Here are some points, each followed by its number:
[21 -5 -6 14 -9 2 46 -12 -21 14 3 -43 -15 -15 -14 -18 13 -14
 -37 18 -8 -8 2 1 6 8 -31 -22 -26 3 23 8] 0
[22 70 -16 34 -57 2 6 7 -58 64 72 -52 19 85 4 26 25 -7
 -60 69 -26 14 -15 32 -7 48 31 22 -59 2 -4 50] 1
[13 -16 21 57 47 16 85 -41 51 -28 -38 33 10 -36 78 -24 42 38
 56 -47 25 37 -19 -43 12 6 2 -41 36 -8 13 34] 2
[-2 -35 -59 16 -42 -46 -12 -32 -8 -22 -8 -57 45 10 -18 -18 25 -37
 -40 14 36 36 18 -44 0 34 6 -10 -57 -34 12 0] 3
[-47 -57 -51 -54 -36 -36 -66 9 -16 -66 -29 -15 53 -33 -66 -68 -30 -67
 -14 -5 7 -43 8 -48 -3 -14 -48 -34 -57 -70 29 -47] 4
[26 -39 -27 54 -41 -59 -50 -54 -11 37 -44 -40 84 -16 -21 -46 71 -47
 -29 -18 34 2 -10 -53 22 74 -25 -49 -56 -57 41 51] 5
[-67 -37 -10 -38 83 -10 -58 12 26 -24 -70 39 10 -69 -16 -21 -6 -52
 33 -41 -9 -64 14 -1 33 -18 -66 -20 33 -43 49 -49] 6
[-22 53 8 -45 -8 -13 -25 48 -17 3 33 21 -14 31 -17 14 -39 3
 4 29 -20 -4 13 40 3 13 11 30 18 38 -9 -47] 7
[-14 55 16 10 -31 40 -3 25 -4 50 30 29 22 29 38 -2 35 27
 -5 55 11 -21 11 56 35 29 19 47 0 44 3 38] 8
[-37 -34 -41 -28 -58 -38 -43 26 -14 -4 34 -19 27 22 -55 -58 -37 -49
 -13 61 21 1 44 -2 2 1 -18 35 -52 -7 36 -48] 9
[73 32 0 53 -25 18 53 -40 -13 47 8 -34 -21 35 42 49 15 55
 -11 9 -11 65 -17 -10 -46 7 69 -6 3 18 -55 50] 10
[-59 26 -3 11 -59 -22 -44 64 -12 58 59 -23 94 50 -33 -68 14 -59
 4 66 49 -2 92 34 69 43 -44 77 -50 32 85 -43] 11
[1 32 -14 -47 -19 -13 -22 31 -50 -18 32 -13 -34 36 -42 30 -48 26
 -33 19 -50 -8 -22 27 -36 -8 27 19 12 25 -33 -39] 12
[94 10 -37 20 -23 9 47 -27 25 21 54 9 -29 72 1 82 -34 69
 28 -10 -14 97 -11 -11 -42 -38 95 57 40 18 -69 38] 13
[-13 -6 63 3 83 68 78 10 31 -55 -43 52 -49 -68 53 57 -6 71
 41 -70 -40 -37 -23 27 -32 -40 -13 -31 75 32 -45 5] 14
[15 -30 10 12 -31 -25 -44 -52 12 30 -52 13 15 -3 4 -5 38 -18
 -18 -29 3 -12 -34 -35 36 51 1 -48 -10 -28 14 33] 15
[64 81 36 68 -39 24 0 0 -8 89 49 -18 38 68 70 21 54 6
 -22 36 36 72 -1 10 37 77 44 11 -27 27 -5 57] 16
[61 52 -46 57 -68 0 12 -11 -67 32 46 -69 -13 92 -3 89 -12 61
 -67 10 -43 51 -53 -7 -66 29 85 -1 -29 -20 -69 55] 17
[-1 -68 -29 -31 41 -8 -66 -26 26 -30 -59 41 -47 -30 -7 -1 -28 -46
 4 -32 -60 -44 -56 -27 -49 -26 10 -51 23 -53 -44 -16] 18
[10 -29 40 25 43 -7 7 -61 76 7 -70 35 38 -55 27 -2 46 7
 83 -70 78 60 -9 -67 46 22 6 -55 28 -24 -24 32] 19
[36 0 14 -18 65 51 77 4 -3 -47 20 14 -67 -2 -1 60 -49 74
 5 -36 -34 37 -22 25 -66 -67 63 12 78 23 -69 6] 20
[26 -15 4 -7 28 -28 20 -40 64 -3 -14 35 -6 6 -1 24 -42 36
 53 -38 -14 68 2 -33 -7 -16 47 13 38 1 -38 -12] 21
[22 36 8 -30 -20 32 -10 18 -33 36 36 5 -55 48 3 50 -26 44
 -42 20 -66 -26 -57 58 -18 -35 41 14 27 26 -53 22] 22
[-34 57 53 56 29 93 70 73 -42 3 36 8 -59 15 42 31 27 73
 18 12 9 -21 13 81 -6 -59 -23 15 31 64 -5 36] 23
[-42 10 82 5 87 83 92 48 22 -41 -19 57 -50 -60 58 33 -12 65
 32 -41 -17 -45 11 59 -3 -51 -30 -13 55 72 -17 -18] 24
[-9 17 79 20 -9 31 4 -16 11 62 -19 32 -20 -20 27 1 46 25
 14 -42 13 -5 -23 9 33 16 -31 -21 2 -13 -2 48] 25
[-2 -3 6 16 0 30 42 14 -14 -24 17 -18 -27 2 0 2 4 21
 -2 7 -9 8 -5 -1 -15 -35 6 22 -6 29 -8 21] 26
[-45 -18 -13 -29 13 21 -40 41 -16 -45 10 8 -32 -5 -58 8 -42 0
 3 16 -39 -31 -5 14 -26 -41 -16 22 7 3 -7 -43] 27
[20 -12 -18 -14 -11 -18 25 -40 -19 -34 3 -22 -40 -7 -5 4 -13 6
 -36 -22 -26 -1 -36 -37 -31 -37 -7 -35 3 -24 -13 -7] 28
[42 -18 -43 -39 -34 -42 -33 -55 -57 11 -47 -52 1 8 -31 26 -49 13
 -67 -36 -66 -50 -67 -47 -62 -7 26 -70 15 -70 -56 4] 29
[53 -44 -37 71 -68 -68 -52 -72 -43 54 -52 -67 94 2 -23 -37 89 -40
 -62 -27 21 15 -47 -69 4 94 -10 -70 -68 -70 26 89] 30
[-17 18 -45 -67 0 -44 -44 75 -7 -53 63 37 -67 38 -52 61 -67 23
 -3 31 -66 -6 -9 -15 -43 -67 50 71 48 32 -62 -67] 31
[7 33 -15 11 -33 21 -22 38 -67 -1 20 -47 13 45 -29 -28 9 -32
 -50 41 -21 -22 -18 41 4 2 -29 2 -7 25 5 17] 32
[-32 67 91 30 63 87 65 74 65 73 21 62 -59 -20 93 46 -8 57
 89 17 17 -7 55 82 59 -52 3 87 93 85 -13 5] 33
[-60 -34 39 -53 93 -3 -6 43 85 -25 -54 86 -29 -69 -41 -46 -45 -17
 81 -43 12 -64 53 21 46 -63 -32 27 61 29 35 -67] 34
New points follow, each followed by the numbers of its two nearest points above by angle, nearest first.
[24 69 -15 31 -67 -12 -8 10 -59 69 70 -52 33 76 -12 7 30 -28
 -65 76 -16 -2 -13 32 14 60 19 11 -55 -2 13 43] 1 32
[94 93 62 83 -2 91 83 -39 -32 67 20 -15 -63 87 95 93 26 94
 25 -13 -66 85 -67 35 -44 20 95 -14 45 47 -69 93] 10 13
[-16 -63 7 -67 46 -38 -8 -68 76 -37 -70 92 -35 -69 34 32 -36 10
 58 -70 -49 -18 -66 -60 -24 -24 16 -70 80 -70 -55 -22] 18 21
[-19 54 54 34 38 87 64 60 -32 -6 24 15 -57 8 43 43 13 73
 20 -3 -7 -21 -6 79 -5 -59 -13 7 36 58 -21 33] 23 24
[27 -15 15 -12 51 -16 23 -49 70 -23 -30 44 -25 -9 3 49 -39 51
 54 -60 -22 59 -18 -36 -13 -27 55 -3 72 -6 -52 -10] 21 20
[43 -4 -38 -67 -64 -39 -66 -9 -31 5 44 -9 -15 68 -34 47 -67 32
 -37 18 -28 28 -35 -14 -23 -13 47 19 -8 -35 -67 -21] 12 31
[58 50 31 59 -6 71 72 8 -42 32 28 -6 -38 28 67 56 9 83
 -38 12 -18 37 -23 28 -14 -31 64 10 20 41 -35 55] 10 23
[-59 -32 -18 -15 46 -52 -44 -27 75 -8 -52 57 58 -50 -10 -22 20 -53
 66 -28 29 -9 44 -36 32 40 -38 -31 -22 -31 39 -42] 6 19
[51 27 -37 44 -51 -13 -5 -24 -61 28 15 -63 12 62 -5 57 2 34
 -62 7 -35 30 -50 -18 -50 39 47 -18 -38 -33 -52 49] 17 1
[39 31 -46 -67 -46 -18 -37 35 -56 10 22 3 -37 63 -37 34 -58 -13
 -47 59 -43 -9 -59 32 -45 -4 28 20 -27 19 -41 -26] 12 22
[78 69 -39 7 -68 13 12 -30 -67 -2 16 -69 -38 66 16 92 -20 44
 -67 1 -35 45 -66 -8 -66 3 64 -7 -24 -9 -69 51] 17 10
[29 37 -30 -36 -36 -12 -13 34 -31 15 37 4 -26 57 -17 21 -44 -4
 -25 55 -20 6 -19 30 -29 -4 28 39 -21 34 -26 -21] 12 7
[-65 -48 -66 -60 -68 -68 -66 44 -57 24 31 -69 89 26 -66 -68 -18 -67
 -64 91 8 -64 71 -6 42 31 -66 23 -68 -38 92 -67] 9 11
[-49 86 84 12 -6 82 26 89 -12 56 42 -12 14 7 42 -12 18 13
 -24 74 32 -54 54 90 36 22 -43 68 28 77 49 -3] 8 23
[44 1 -16 18 -15 5 48 -13 -22 8 11 -40 -29 -6 -11 -5 10 -11
 -45 17 -20 -8 -7 2 -2 7 -32 -22 -24 8 6 16] 0 32
[-39 -46 -40 -53 -23 -35 -60 8 -2 -50 -23 -7 39 -28 -49 -56 -26 -56
 -1 -2 10 -34 10 -33 11 -10 -37 -25 -50 -46 23 -45] 4 9
[-33 75 54 6 -18 60 7 72 -27 42 42 -27 7 17 21 -15 12 7
 -35 73 16 -57 25 70 26 20 -49 39 18 50 37 6] 8 23
[49 25 4 75 -49 -9 24 -29 43 53 30 34 41 44 26 22 39 -2
 31 16 45 79 36 -16 11 60 43 35 -6 24 0 41] 16 10
[18 -2 -18 -20 -12 -17 -7 -7 19 11 -24 30 -22 0 3 8 -22 30
 45 -23 -33 4 -16 -25 23 -12 26 -4 1 -10 -24 -9] 21 18
[-67 30 -34 -67 -13 -10 -47 89 -41 -60 20 -11 -35 9 -66 -13 -67 -42
 -35 49 -66 -64 -2 45 17 -63 -55 39 38 45 27 -67] 27 7
[34 85 95 73 46 71 87 -23 60 56 12 88 -20 4 95 65 50 94
 80 -49 16 56 18 44 11 20 87 24 53 59 -60 63] 33 10
[-7 1 -1 -6 -2 -9 32 -32 -26 -39 -7 -37 -33 -33 7 -24 6 -13
 -42 -13 -11 -37 -25 -34 -18 -32 -44 -47 7 -15 7 -16] 28 0
[-13 -2 4 7 -13 -9 25 -13 -24 34 -1 -56 24 -15 -14 -29 20 -13
 -26 24 20 6 15 -9 11 21 -13 -10 -41 -13 42 2] 0 3
[2 27 3 -2 -26 31 -17 14 0 25 19 45 7 19 13 11 13 20
 0 24 -10 -13 -9 34 8 9 30 33 15 28 -17 29] 8 22
[-11 -68 -46 -50 -18 -63 -62 -35 11 -40 -25 -12 14 -17 -53 -30 -17 -51
 -11 -19 -12 13 5 -49 -23 -1 -23 -46 -65 -58 17 -29] 4 3
[35 88 -19 -9 -12 54 57 37 -67 -14 55 -58 -67 62 24 70 -48 57
 -54 20 -66 0 -58 24 -62 -34 66 20 58 62 -59 22] 22 12
[-15 -43 -32 -43 16 -30 -44 -15 27 -40 -37 41 -32 -37 -38 -22 -31 -5
 11 -39 -17 -29 -21 -29 -15 -19 0 -46 1 -37 -6 -30] 18 6
[-24 44 19 -33 10 1 2 51 -18 -12 32 30 -28 17 -19 8 -31 11
 8 25 -18 -9 17 52 7 -2 5 31 26 38 -1 -50] 7 12
[-7 -65 -52 -62 14 -48 -62 -28 24 -62 -33 45 -58 -31 -66 -8 -64 8
 4 -57 -47 -26 -40 -53 -49 -45 25 -59 13 -57 -31 -49] 18 28
[-24 -62 -49 -11 -10 -45 -47 -37 20 -37 -55 -12 21 -44 -26 -31 9 -59
 -7 -28 1 -24 8 -47 -11 8 -43 -27 -59 -70 19 -11] 4 5
[-2 19 23 -10 -4 29 0 16 -3 28 22 19 -30 20 6 23 -8 20
 -6 13 -23 -12 -17 48 10 -26 21 21 30 37 -18 9] 22 33
[36 7 -38 -26 -16 -32 0 -15 -12 7 40 -41 8 55 -29 22 -31 15
 3 1 -22 58 7 -25 -34 -19 47 50 2 -9 -40 -9] 13 17
[24 -33 -22 -19 -15 11 -36 -9 -6 -27 2 51 -23 -7 -34 24 -26 -6
 -3 -36 -49 -1 -45 -15 -49 -30 41 3 37 -12 -41 6] 18 31
[-37 29 21 9 -3 14 -4 30 17 36 -18 20 46 -31 30 -49 46 -39
 16 32 48 -41 34 43 71 51 -57 4 -27 22 58 18] 11 8
[-48 46 19 -14 -27 33 2 64 -54 -27 55 -62 -30 14 -23 -30 -19 -25
 -49 71 -14 -51 28 73 7 -40 -52 27 -19 31 35 -39] 32 7
[56 -3 49 72 0 -23 -7 -53 76 61 -26 44 73 -14 45 -15 76 -5
 60 -27 69 96 22 -45 86 76 24 -14 3 -32 7 61] 19 2
[33 7 10 69 -52 -19 5 -23 61 43 14 53 50 27 5 -4 50 -37
 53 12 70 72 64 -29 31 64 24 31 -17 18 25 22] 16 19
[17 8 -29 -9 -35 -3 -34 8 -52 -18 9 -43 18 37 -38 -9 -8 -27
 -45 16 -30 -8 -28 12 -15 9 -10 -5 -21 0 -14 7] 32 1
[4 -29 -30 -23 68 -7 -8 -20 56 -62 -55 53 -53 -50 -19 11 -47 9
 52 -61 -38 -9 -10 -62 -37 -52 29 -14 46 -30 -32 -21] 18 21
[-45 -52 -17 -54 7 -42 -41 62 10 -25 27 43 29 -3 -46 -68 -57 -47
 -14 49 36 -13 67 18 8 -28 -7 50 -42 23 52 -67] 9 11
[-41 -13 29 24 -34 -40 -17 -6 67 28 14 10 85 -22 30 -68 48 -46
 60 -6 75 42 77 -22 74 70 -39 30 -10 -22 85 -21] 11 5
[-21 7 18 11 -1 38 -26 34 -54 11 6 -33 28 0 12 -17 14 -14
 -39 29 -10 -39 -11 45 18 -9 -24 -19 28 4 24 11] 32 8
[23 29 -4 45 -46 -4 19 7 -60 47 34 -69 41 41 11 -39 30 -23
 -63 52 26 -6 15 11 40 57 -10 13 -50 -2 21 25] 1 32
[23 9 3 51 -45 -18 5 -17 36 24 13 25 42 19 -1 -11 31 -26
 27 14 53 53 47 -32 12 52 13 19 -23 13 22 13] 16 11
[-1 -32 -1 -33 37 0 25 -11 -1 -40 -1 20 -36 -20 -21 9 -53 14
 7 -34 -20 -11 -7 0 -24 -34 10 -6 38 6 -17 -44] 20 14
[-37 -43 -65 -54 -60 -65 -56 21 -40 13 11 -46 63 21 -56 -52 -20 -44
 -39 56 -6 -42 41 -22 32 23 -37 7 -58 -41 60 -53] 9 4
[33 -30 -56 4 -26 -46 -12 -26 -36 15 16 -69 24 32 -40 -11 0 -27
 -34 1 -28 40 -7 -67 -36 7 6 -12 -58 -69 -5 5] 3 30
